0: 106 195 113 101 146 169 88 124 111 35 99 135 130 49 8 125 56 89 131 50 158 127 129 179 136 86 70 87 69 121 138 173 95 83 207 141 134 126 154 170 130 61 109 86 200 76 70 94
1: 127 59 177 85 141 111 106 113 130 88 117 113 44 108 65 138 178 120 136 123 175 142 120 147 144 124 70 99 107 89 85 105 104 134 175 109 95 169 143 126 128 191 98 119 92 104 151 157
2: 125 146 150 91 110 104 133 174 188 144 89 123 184 108 152 81 172 110 174 99 121 49 178 132 120 151 112 122 138 121 168 117 115 168 142 121 115 114 48 122 215 114 131 100 79 117 192 204
3: 126 175 61 157 99 152 154 149 127 125 90 160 190 51 242 98 34 115 190 158 51 118 116 130 143 132 126 164 72 104 150 141 174 78 62 213 159 68 107 165 128 54 140 208 255 136 104 120
4: 107 204 111 136 188 111 123 184 221 71 120 212 103 210 103 62 39 77 98 134 116 214 124 165 156 136 190 122 122 150 82 130 122 141 82 164 194 132 132 164 155 91 153 74 131 193 30 128
5: 161 93 160 168 155 159 106 132 105 128 162 127 185 220 101 136 126 150 107 173 177 103 100 105 97 149 162 182 171 150 154 132 80 162 135 104 166 161 88 105 74 134 184 130 114 152 114 134
6: 156 114 96 143 162 137 104 145 93 156 182 60 59 254 112 148 150 146 53 119 127 196 102 132 77 72 190 114 147 192 112 84 207 138 124 87 119 199 162 122 71 128 124 143 73 132 70 101
7: 144 135 154 152 150 16 175 99 167 166 56 160 140 137 170 108 204 235 85 171 113 116 104 143 150 180 158 141 145 119 84 99 170 140 119 170 74 146 106 128 99 163 143 142 211 96 232 155
8: 147 139 133 190 169 168 179 148 112 189 174 131 219 144 198 123 105 79 134 120 108 64 76 142 105 134 160 180 99 111 146 147 179 104 81 161 120 119 153 124 54 84 156 163 94 139 134 120
9: 190 185 129 134 173 122 182 82 59 134 175 159 112 170 81 102 148 221 73 141 141 91 75 141 151 168 177 90 122 121 51 90 195 81 109 150 72 202 163 116 70 153 130 136 161 67 160 66
10: 107 136 134 181 76 94 113 117 156 135 52 86 188 72 121 148 132 180 168 229 118 108 115 125 121 88 142 155 152 121 138 195 130 136 132 129 147 113 74 142 93 169 142 138 208 79 142 131
11: 89 99 131 82 106 159 173 131 100 107 126 144 145 91 164 219 134 118 98 86 93 39 118 132 130 186 92 155 111 89 142 103 163 123 157 175 86 116 144 121 116 108 151 203 152 127 192 83
12: 105 163 112 106 157 128 160 112 193 136 178 197 167 187 101 81 63 97 113 141 89 180 115 145 167 204 122 67 149 118 107 79 164 103 117 107 104 114 138 151 170 92 130 141 115 189 117 105
13: 114 98 162 30 130 47 81 129 127 11 94 132 48 232 102 131 219 173 144 130 119 179 213 91 96 205 164 89 203 142 42 59 155 169 247 65 68 155 26 142 189 162 39 127 56 148 246 176
14: 139 117 160 110 131 200 106 145 142 61 119 101 165 183 73 156 153 159 75 139 141 49 120 114 120 136 148 162 141 157 144 170 46 202 167 134 168 156 93 116 82 158 156 63 40 131 138 132
15: 188 134 111 166 102 127 81 99 40 66 80 164 135 205 129 98 62 120 97 123 153 166 162 116 153 171 200 163 137 139 71 164 83 157 94 131 196 157 96 120 157 117 143 138 103 162 93 105
16: 123 67 184 133 120 98 122 110 127 180 130 43 51 99 56 49 111 171 165 146 228 135 114 145 157 117 87 121 98 144 162 180 42 105 35 114 164 126 100 128 126 176 154 117 125 87 111 177
17: 176 122 120 123 123 182 112 154 137 55 136 135 100 126 247 235 148 106 77 38 119 86 82 99 92 125 154 167 59 154 123 82 129 143 150 253 117 129 198 130 75 39 173 147 188 119 107 86
18: 99 132 199 132 156 0 154 144 255 132 65 160 85 118 225 126 180 119 179 160 153 232 98 131 184 130 133 124 72 103 83 135 173 194 122 108 167 94 160 160 165 170 115 45 139 175 114 177
19: 95 120 64 146 135 81 117 156 119 86 82 132 106 45 58 124 171 67 172 129 149 87 126 158 104 123 52 89 85 94 145 156 125 130 102 120 111 153 160 54 159 208 105 102 51 139 162 138
20: 190 25 84 149 82 166 100 122 94 68 133 59 62 161 56 123 74 162 88 119 167 133 137 95 91 58 45 55 128 161 181 189 47 159 140 94 155 164 162 78 105 178 183 97 131 98 52 131

68 157 207 45 228 167 106 169 146 50 150 141 93 160 100 176 83 0 220 0 187 108 180 97 133 226 123 158 71 93 66 165 119 169 226 78 155 102 143 172 200 114 165 116 13 189 131 106 : 1 2 12
166 132 133 130 151 105 119 179 120 119 120 100 130 138 185 108 135 181 142 127 124 93 98 99 87 95 161 197 102 165 131 133 202 130 104 179 135 130 103 133 98 132 119 144 143 97 148 148 : 8 10 5
89 133 114 160 124 127 166 116 183 139 75 105 203 68 81 116 109 135 85 190 79 58 103 177 170 78 76 129 155 142 188 138 152 94 95 167 106 148 109 136 116 124 160 124 183 53 145 150 : 10 11 2
214 127 98 189 98 128 115 130 66 80 103 150 141 135 255 179 169 129 83 69 116 128 96 96 89 133 167 154 79 156 110 92 129 186 145 230 132 155 174 134 94 56 150 140 187 137 95 79 : 17 11 8
152 122 97 111 88 105 121 135 78 162 132 146 19 121 178 103 169 165 185 101 174 166 143 112 108 148 140 89 97 113 71 123 109 90 64 125 117 104 130 158 164 178 80 170 158 123 101 143 : 1 16 15
147 180 97 183 106 116 134 132 211 113 89 104 182 122 128 176 102 151 103 114 92 118 155 98 126 44 136 106 151 92 155 136 194 174 216 91 158 104 159 114 138 134 150 69 182 55 132 88 : 10 2 0
149 181 138 150 93 121 130 148 163 156 106 177 195 71 147 128 124 94 158 155 126 65 69 128 163 116 78 191 36 160 184 119 90 162 70 216 137 95 147 95 86 134 89 124 120 135 101 135 : 8 10 3
117 151 108 190 148 174 175 148 99 182 164 150 189 140 183 146 135 85 94 104 94 61 93 133 108 137 143 167 122 91 156 130 148 111 72 155 140 133 167 92 55 101 143 154 102 151 147 114 : 8 11 5
188 98 107 145 152 144 141 159 138 97 132 174 106 76 145 161 121 177 176 133 159 132 103 106 134 149 116 153 80 83 118 156 54 215 147 157 128 46 198 133 112 146 229 80 182 180 65 99 : 5 17 14
143 57 130 168 164 123 111 128 150 228 211 53 83 251 168 154 124 116 58 154 187 221 86 118 59 60 172 76 160 184 137 77 189 123 93 100 162 198 157 139 87 107 141 113 84 132 65 115 : 6 5 8
29 122 161 59 127 154 65 100 97 127 160 118 110 122 49 58 192 108 83 131 128 160 89 230 124 164 120 122 116 173 120 88 131 7 71 160 107 215 130 147 174 82 44 152 90 74 161 165 : 1 12 16
114 119 149 162 152 107 118 135 163 149 115 105 138 92 174 148 189 100 26 94 147 154 88 183 111 114 151 133 108 106 126 155 188 110 160 159 155 171 209 139 135 66 148 89 230 85 140 100 : 17 11 8
74 165 149 87 131 159 165 127 179 158 101 71 200 63 50 109 124 130 109 175 73 72 126 171 156 86 115 136 148 120 178 125 157 83 126 125 114 94 110 136 142 130 119 109 153 57 162 140 : 10 2 11
35 152 187 57 166 131 114 131 154 231 176 122 159 68 145 106 255 87 161 161 160 118 118 198 143 187 101 122 125 119 185 98 113 117 163 110 112 114 138 117 168 110 60 103 95 156 200 167 : 2 1 19
118 107 98 163 100 134 192 110 58 110 83 133 130 87 167 149 109 119 144 114 83 82 151 132 155 161 107 144 125 68 131 158 90 110 109 127 93 108 117 100 108 134 167 206 169 120 161 112 : 11 10 8
121 129 172 105 81 98 92 29 197 196 159 172 120 145 129 99 141 102 103 191 135 226 144 156 149 120 98 87 201 165 174 60 34 127 106 90 119 140 111 151 161 105 76 94 132 174 92 181 : 12 1 5
135 181 166 156 93 112 95 103 176 41 42 227 124 194 119 129 126 65 138 120 120 119 183 128 210 132 95 165 137 125 96 107 37 166 112 183 154 155 92 116 114 182 84 135 95 201 114 151 : 15 14 4
163 160 156 184 156 111 109 106 176 61 98 215 144 213 130 37 56 141 128 161 124 194 121 151 164 170 170 130 132 190 76 98 89 150 82 135 169 124 79 192 112 75 154 97 145 177 63 168 : 4 15 12
139 144 129 72 147 148 151 115 184 186 224 164 137 189 123 84 107 121 142 141 36 151 141 119 132 140 146 105 192 157 131 59 184 88 104 103 96 125 115 155 117 105 104 169 89 168 128 144 : 12 8 6
134 109 111 158 113 100 161 170 80 101 78 73 95 122 117 113 113 167 173 133 128 113 105 92 101 99 166 152 139 140 120 150 191 128 123 136 117 104 79 145 84 182 154 194 153 101 137 141 : 10 5 11
122 130 98 105 120 119 135 148 154 109 170 156 113 143 192 224 127 92 132 70 110 132 144 81 106 123 93 104 115 96 112 72 140 164 202 146 109 98 169 122 118 130 123 127 74 187 120 110 : 11 17 1
146 175 109 169 84 104 143 165 138 102 31 180 186 101 161 53 202 102 136 117 101 84 183 151 131 151 166 130 118 102 102 154 94 145 113 196 121 139 137 66 139 141 107 125 145 130 161 154 : 2 19 7
110 98 102 111 109 184 125 118 85 181 164 67 99 74 129 116 113 126 165 99 134 133 150 116 93 143 103 93 166 121 168 136 158 72 106 103 78 98 117 151 181 119 149 154 155 112 100 121 : 11 16 1
